In the rows, 128 means zero.
One turn moves every row onto another: examples first, then more rows asked:
kenom: [122 117 131 128 120 128 106 112 116 148 135 138 180 116 136]
dopa: [134 161 130 150 148 140 137 164 129 145 153 158 161 145 129]
Zek: [127 144 157 125 140 136 104 137 103 175 145 173 145 104  92]
bebef: [114 151 144 149 103 130  96 115 127 164 126 166 127 134 133]
Deri: [ 86 129 134 154 131 135  90 153  90 135 146 168 124 120 155]
felor: [129 135 108 176 128 127 104 130 111 157 151 148 172 131 133]
senan: [ 88 140 149 142 130 120 107 161  87 171 156 130 165 116 123]
pap: [116 128 153 146 132 164 106 147 127 176 161 153 129 147 165]
noreb: [121  93 134 110 136 148 119 135 120 147 177 159 114 114 126]
nar: [139 129 128 165 154 135  93 175 121 154 144 100 150 115 122]
vibo: [131 129 116 128 105 123  89 147 125 157 190 144 129  86 115]
nuvuv: [131 137 128 111 120 104 108 131 158 149 142 144 146 119 100]
lafa: [104 112 134 164 151 137 114 183 112 154 151 136 101 109 138]
Suv: [111 100 159 119 125 125 113 152 121 145 134 111 141 141 112]
Nom: [125 144 148 164 136 125  95 140 122 157  98 144 143 106 132]
gem: [ 99 148 116 146 157 109 115 158 146 163 122 124 153 133 124]
Las: [127 126 112 122 101 137  98 145 121 130 151 129 170 144 110]
moman: [117 103 131 142 169 127  89 147 121 149 121 138 132 115  89]
kebi: [118 168 109 135 127 133  84 128 118 150 157 163 114  91 147]
sez: [ 85 152 117 126 112 111  84 142 131 137 151 172 132 111 120]
likul: [112 117 169 135 132 116  80 156 157 156 136 153 120 110 130]
dem: [137 162 111 139 120 155 131 153 111 158 159 142 146 124 162]
befa: [117 112  98 131 130 154 107 165 113 153 138 165 174 106 133]
keko: [108 120 139  91 123 152  82 120 136 162 133 139 124 122 116]
bok: [113 163 137 154 159 137  77 142 131 141 116 143 123 140 115]
buk: [125 179 123 133 129 137 103 148 135 146 153 123 118 150 152]
zev: [118  92 123 136 152 140 109 164 141 164 150 143 176 125 132]
Kis: [113  89 114 139 141 133  88 164 111 127 155 151 118  91 124]
Kup: [118 108 152 134 140 141  89 146 124 144 144 143  80 108 120]
nit: [104 154 133 141 161 162 122 158 125 190 148 140 121 133 147]
nisen: [120 108 159 125 150 157 128 159 120 139 144 142 113 136 149]
ruram: [124 150 127 100 166 127  87 152 113 139 160 145 154 103 100]
doga: [115 147  97 167 118 132 103 171 122 174 143 138 133 122  93]
Ved: [104 161 145 105 131 135 108 191 111 154 130 125 141 122 120]
Lafi: [120  85 116 137 147 157 120 162 106 149 163 121 135 128 131]
Moku: [134 116 120  92 127 158  89 147 153 157 168 143 123 129 127]
bom: [129 112 114 161 118 139  70 153 123 160 173 167 131  98 131]
leda: [142 167 153 125 116 160  92 159  92 160 146 140 122 126 113]
nuko: [111 144  96 132 131 117  98 160 136 169 135 105 131  96 112]
pesop: [116 142 112 121 122 141 109 178 122 162 160 142  84 113 107]
gunun: [111 154 143 124 135 131 107 109 134 162 176 135 130 150 114]
Petiz: [134 156  72 128 124 141  87 144 131 146 155 151 133 119 118]
Raved: [135 152 132 103 151 134 122 125 148 169 148 113 131 123 119]
met: [105 149 111 129 144 151  72 143  77 157 166 131 149 119 123]
nav: [119 135 118 152 157 141  78 187 142 158 156 116 117 121 142]
zat: [145 121 141 142 127 152 118 148  97 132 158 182 140 124 134]
Gaf: [115 137 111 120 164 140 118 152 116 153 195 125 115 132 126]
fep: [119 151 179 137 139 123  90 143 130 135 148 150 124 113 153]

Las moves to sez
Raved moves to Nom
And these:
noreb moves to Kup
nar moves to befa
moman moves to zat
met moves to ruram
zev moves to bom
gem moves to felor

